128 stands for zero in the data rows.
Here are some points, one per row:
[138 132 144 130 141 118  91 106 121 160  93  92 114  94 158 125 130 117
 146 159 131 147 131 159 169 151 113 120 124 148 148 115 122 129 126 134
 174 123 107 153 187 162 128 170 120  82  88 129  95]
[130 136 149 109 125 139 119 149  82 116 143 134 154 116 128 134 142 104
 147 118 148  98 150 151 141  80  89 105 112 101 103 140 134 132 135 104
 108 114 137 139 171  90  77 122  89 119 155 127 111]
[122 143 134 147 133 143 124 140 153 132 151  87  84 173 159 102 147  82
 150  96 164 125 100 159 166 105 125 130 156 119 159 134 105  87 149 154
  84 135 116  69  91 142 141 134 126 123 137  77 131]
[134 149 136 146 134 128 123 137 156 160  96 169 138 159 141 112 116 104
 157 113 146 174 116 115 121 120 167 129 141 104  96 120 112 122 121 144
 120 130 150 142 171 112 127 167 118 170 122 147 136]
[109 120 113 138 118 116 147 161 145 142 178 109 136 148 155  98 169 113
 132 145 142 113 146 173 131 153 133 181 136 113 133 174 173 122 121 133
 144 133 122 131 112  85 108 116 139 113 126 115  79]
[108 136  84 140 120 134 187 164  98 163 107  96 151 117 136 145 127 133
 129 126 129 109  98 128  75 116 115  91  89 150 116 104 137 140  82 142
 120 135 131 123 121 154 113 141 108  94 126 118 102]
[115 145 131 164 113  95 131 147 109  99 156  99 123 101 165 149 134 100
 163 133 153 133 108  78 145 172  91  75 137 114 112 128 114 117  90 158
 118 124 142 136 116 101 125  88 127 129 162 136 158]
[129 136 136 108  77 140 133 124 129 109  97  93 159 168  91 156  58 121
 124 107 111 157 105 145 154 152 107 102 131  93 156 155  88 127 123 110
  93 133 164 170 160 127 128 133 142 114 145 111 123]
[109 117 141 122 120 139 150 148 145 133 146 128 148 130 127 107  96 164
 145 138 108 116 126 122 159 101 120 185 141 149  93 116 102 149 135 136
 175  93 123 105 141 148 174 117 139 108 123 167 160]
[151 133 132 166 114 140 178 135 127 122 160 153 117  93  88 127 161 134
 134 125  86 114 108 114 134 109 130 109 141 128 135 123 168  95 143 117
 136 111 122 103 111  98  96 130 135  70 117 136 111]
[124  81 124  94 126 124 120 111 131 114  99 151 140 111 158 127 108 140
 111 142 108  99 162 130 126 128 122 125 107 118 137 102 138  97  97 130
 133 111 190  84 109 142 135 156 167 133 133 142 142]
[160 137  94  87 182  87 104 124  82 147 123 126 143 159 111 135 132 122
 104 142 159 137 134 111 118 138  96 161 124 108 105 134  90 125 140 139
 148 185 157  78 132 143 122 131 105 118  96 143 146]
[119 108 151 122 124  92 110 144 146  99 141 133 104 172 136 102 114 165
 106  95 148  79 139 136 126 155 139 105 103 116  96 148 114 133 143 117
 123 135 106 138  99 138  67 112 132 127 126  81 104]
[153 139 152  99 162 112 116 112 124 144 123 130 105 131 132 158 124 133
 106 142  92 148 150 117 127 104 141 153 123 181  99 136 116 112  99 172
  79 138 138 181 129 126 126 140 139 115 124 137 175]
[123 148  95  90  91 111  76 145 106 121 146 161 112 100 127 131 145 104
 124 120 122 136 100 173  95 124  92 141 176 115 110 102 138 123 139 132
 139  94 133 130  91 144 162  73 132 114 131 100 117]
[113 107 142 125 124 113 145 157 135 137 116 152 100  87  98 121 122 145
  94 170 153 120 107 175 143 121  86 142 143 164 149  84 145 143 148 136
 135 125 137 136  89  65 124 140 121 171 144 147 108]
[149 128 122 136 146 149 157 121 120 129 176 107 142  74 118 137 100 131
 131 113 131  83 135 134 110 152 127 146 107 114 118  93 128  89 156  90
  95 104  82 150 124 102 126 127 129 156 116  93 108]
[143 132 134 149 130 153 109 155 160 172 147 108 163  66 150 139 165 118
 118 143 113 116 152 125 136 111 113 112 151  98 116 129 105 131 108 137
 113 171 106 151  86 146 132  95 109 151 129 163 160]
[124 156 123  96 136 123 130 131 155 107 105 174 199 126 109 121 105 127
  98 169 143 123 132 137 155 147 126 112 113 150  95 153 128 126 133  87
 108 107 106  99  90 104 162 129 118 110 124  90 151]
[ 71  60 129 118 187  72 141  97 137 130 141 120 142 108 107 142 113 105
 133 101 141 162 127 142 135  95 126  88 104 129 134 116 156 124 136 103
 121 161 120 142 171 132 143 126 121 117 100 157 113]
[124 129 127 167 120 159 125 146 168 119 161 120  64 133 146 137 133  55
  91 114 107 144 106 145 130 162 162 129 123 104 132 163 119 164 132 131
  98 102 129 100 117 127 128 135 116  91 112 109 103]
[153 107 161 163 109 128 126 129 100 163 118 116 134 119 110 111 147 100
  96 128 161 119 138  76 105 122 150 122 183 146 134 113  95 148 117 135
 116 142 151 145 153 127 175  94 136 110 119 144 115]
[123 118 118 141 124  92 111 142  82 187 141 128 132 142 126 111 108 124
 146 136  98 150 126 104 130 122 138 129 131 133 145 133 120 154 174 106
 158 147 159 108 154 120 126 174 124 147 133  88 162]
[114 121 138 127 188 142 107 137 139 126  88 128 133 108 163 127 100 169
 149 147 138 132 150  90 117 114 164 119 142 128 139 158 176 111 155 178
 173 122 115 139  92 142 147 145 151 127 124 136 113]
[180 127 142 119 114 148 157 124 133 121 144 129 141 114 123 116 113 115
 165 142 142 185 163 121  96 150 159 136  99 178 128 135 110 169 136 122
 104 147 158 132 125 172 108 132 138 147 180 182 117]
[146 151 115  58  64 105 130 133 134 127 130  88 114 104 116 105 135 116
 111  61 111 153 134 122 108  98 155 104 131 124 143 178  98 141 130 133
 153 118 121 128 141 110 175 158 140 167 152 146 116]
[147 175 104  88 149 107 120  85 157 155 124  94 112 144 112  98 125 112
 118 154 139 116 122 114 121 128 157 106 161 117 181 102 132 193 102 111
 126 105 135 146 143 127 104 143 147 124 124 143 129]
[167  67 123 108 119 133  99 148 108 145 122 123 133  94 121 150 176 175
 157 135 156 112  96 149 114 117 175 145 132  87 149 116 120 140 129 118
 104 144 115 138 145 111 131 130  96 111 142 132 173]
[147 141 102 137 111 157 106 103 138 128  84 126  89 161 129  86  95 130
 140 105 133 107 113 132 156 146 114 143  98 127 104 127 184 117 144 103
 150 126 146 132  90 141 126  98 134 133  90 151 141]
[116 140 155 135  93 144 134 128 142  69 120 109  89 161  92 195 124 152
 144 120 159 119 157 147 109 134 117 139 159 137  83 146 171 131 121 128
 126 134 114  95 148 157 102 141 144 176 102  87 156]
[107 138 187 136 129 140 130  67 128 134 137 123 135 147 150 123 106 146
 115 142 116 133 111 148  86 116  90 128  99 111 143 162 147 130 148 130
 186  99 141 104 100 122 145 118  95 122 162 113 159]
[ 71 130 108 149  96 130 127 113 123 131  96 185 132  92 112 104 164  92
 110 109 164 100  83 135 110 110 110 150 114 151 167 138 143 116 168 132
 120 103 112 140 141 141 112 100 183 149 132 117 154]
[117 144 110 171 123  96 162 110 114 150 115 141 100 161 156 186 136 114
 151 125 122 125 142 118 139 103 126 141 131 110 149 143  99 149 129 106
 131 124 168 170 128 142 189 154 139 129 118 131 116]
[133 139 106 118 113 145 123 141 127 141 147 128 143 142 147 138 126 147
 109 119 159 163  85 104 132 116 111 108 140 161 182 163 101 117  96  71
 114 103 125 167 136 138 123 159 143 152 110 148  98]
[105 137 122 127 139 124 169 128  86 105 106 149 117 155 163 141 117 149
 101 127  98 130 139 117 163 129 155 114 145 142 133 137 154  94  99 121
 133 139 124 120 178 170 143  93  74 153 151 131 151]
[106 110 130 109 129 161 135 110 111 124 174 167 161 162  82 124 152 145
 137 142 122 120 173  77 114 177 130 131 129 131 132 107 120  97 116 151
 151 141 103 158 100 129 137 162 103 101 123 166 176]
[158 136  98 131 149 123 131 122 124 107 136 121 122 144 157 145 117 185
  98 101 136 182 183 124 142  94 152 130  88 106  97  73 155 133 150 165
 113 127 109 113 162 137 142 137 126 101 132 132 151]
[139 122 133 118 163 144 154  92 140 132 117 147 143 145 102 124 153 181
 129 117 107 101 101 111 152 181 118 136 132 138  76 128 161 149 103 130
 116 151 105 103 131 150 111 127 158 158 169 115  87]
[ 96 112 112 154 102 120 102 108 119 138 119 128  93 123 134 157 113 120
 134 184 111 109 138 132 120 125 152 127 112 139 105  88 113  96 112 139
 127 171  59 101 154 109 103 100 155 133 131 156  69]
[121 137 158 177 146 120 113 169 110 105 115  88 156 138  64 123 179 110
 135 124 100 116 134 154 132 144 154 111 102 116 142 108 106 117 118 122
 109  87 120 141 116 125 122 113 117 141 140 132 114]
[154 115 141  99 153 156 111 172 168  96 139  92 116 158 143 139 156 147
 145 161  89 131 116 110  97 113 117 143 102 136 127 110 114 110 167 119
 173 158 163 135 148 116 120  83 118 121 138 111 145]
[129 126 107 148 133 129 110 106 150  68 100 163 121 106 125  51 103 150
 148 150 100 134 129 122 125 121  92 155 154 110 140 149 149 138 101 149
 116 115 102 131 115 120 131 155 118 152 107 122 114]
[125 140 139 139 134 171 130  86 142  95 126 190 151 117 133 146 117 112
 120  61 108 132 141 127 138 148 153 144 139 162 163 123 105 165 130 129
 142 139 141  97  80 108  90 105 134 124  90  97 116]
There is one direction along which these points spread out most. Take the direction at right angles to it along which they spread out most. Go by this last direction. How far along it is each point below, from 0 to 99? 50 is the average, and the first point above lies past it. One standard deviation of the points above along it is 16.
[149 128 122 136 146 149 157 121 120 129 176 107 142  74 118 137 100 131
 131 113 131  83 135 134 110 152 127 146 107 114 118  93 128  89 156  90
  95 104  82 150 124 102 126 127 129 156 116  93 108] 49
[153 139 152  99 162 112 116 112 124 144 123 130 105 131 132 158 124 133
 106 142  92 148 150 117 127 104 141 153 123 181  99 136 116 112  99 172
  79 138 138 181 129 126 126 140 139 115 124 137 175] 40
[114 121 138 127 188 142 107 137 139 126  88 128 133 108 163 127 100 169
 149 147 138 132 150  90 117 114 164 119 142 128 139 158 176 111 155 178
 173 122 115 139  92 142 147 145 151 127 124 136 113] 23
[105 137 122 127 139 124 169 128  86 105 106 149 117 155 163 141 117 149
 101 127  98 130 139 117 163 129 155 114 145 142 133 137 154  94  99 121
 133 139 124 120 178 170 143  93  74 153 151 131 151] 36
[106 110 130 109 129 161 135 110 111 124 174 167 161 162  82 124 152 145
 137 142 122 120 173  77 114 177 130 131 129 131 132 107 120  97 116 151
 151 141 103 158 100 129 137 162 103 101 123 166 176] 25
[147 141 102 137 111 157 106 103 138 128  84 126  89 161 129  86  95 130
 140 105 133 107 113 132 156 146 114 143  98 127 104 127 184 117 144 103
 150 126 146 132  90 141 126  98 134 133  90 151 141] 34
[122 143 134 147 133 143 124 140 153 132 151  87  84 173 159 102 147  82
 150  96 164 125 100 159 166 105 125 130 156 119 159 134 105  87 149 154
  84 135 116  69  91 142 141 134 126 123 137  77 131] 73
[138 132 144 130 141 118  91 106 121 160  93  92 114  94 158 125 130 117
 146 159 131 147 131 159 169 151 113 120 124 148 148 115 122 129 126 134
 174 123 107 153 187 162 128 170 120  82  88 129  95] 57
[107 138 187 136 129 140 130  67 128 134 137 123 135 147 150 123 106 146
 115 142 116 133 111 148  86 116  90 128  99 111 143 162 147 130 148 130
 186  99 141 104 100 122 145 118  95 122 162 113 159] 37
[113 107 142 125 124 113 145 157 135 137 116 152 100  87  98 121 122 145
  94 170 153 120 107 175 143 121  86 142 143 164 149  84 145 143 148 136
 135 125 137 136  89  65 124 140 121 171 144 147 108] 47
[121 137 158 177 146 120 113 169 110 105 115  88 156 138  64 123 179 110
 135 124 100 116 134 154 132 144 154 111 102 116 142 108 106 117 118 122
 109  87 120 141 116 125 122 113 117 141 140 132 114] 65
[143 132 134 149 130 153 109 155 160 172 147 108 163  66 150 139 165 118
 118 143 113 116 152 125 136 111 113 112 151  98 116 129 105 131 108 137
 113 171 106 151  86 146 132  95 109 151 129 163 160] 57
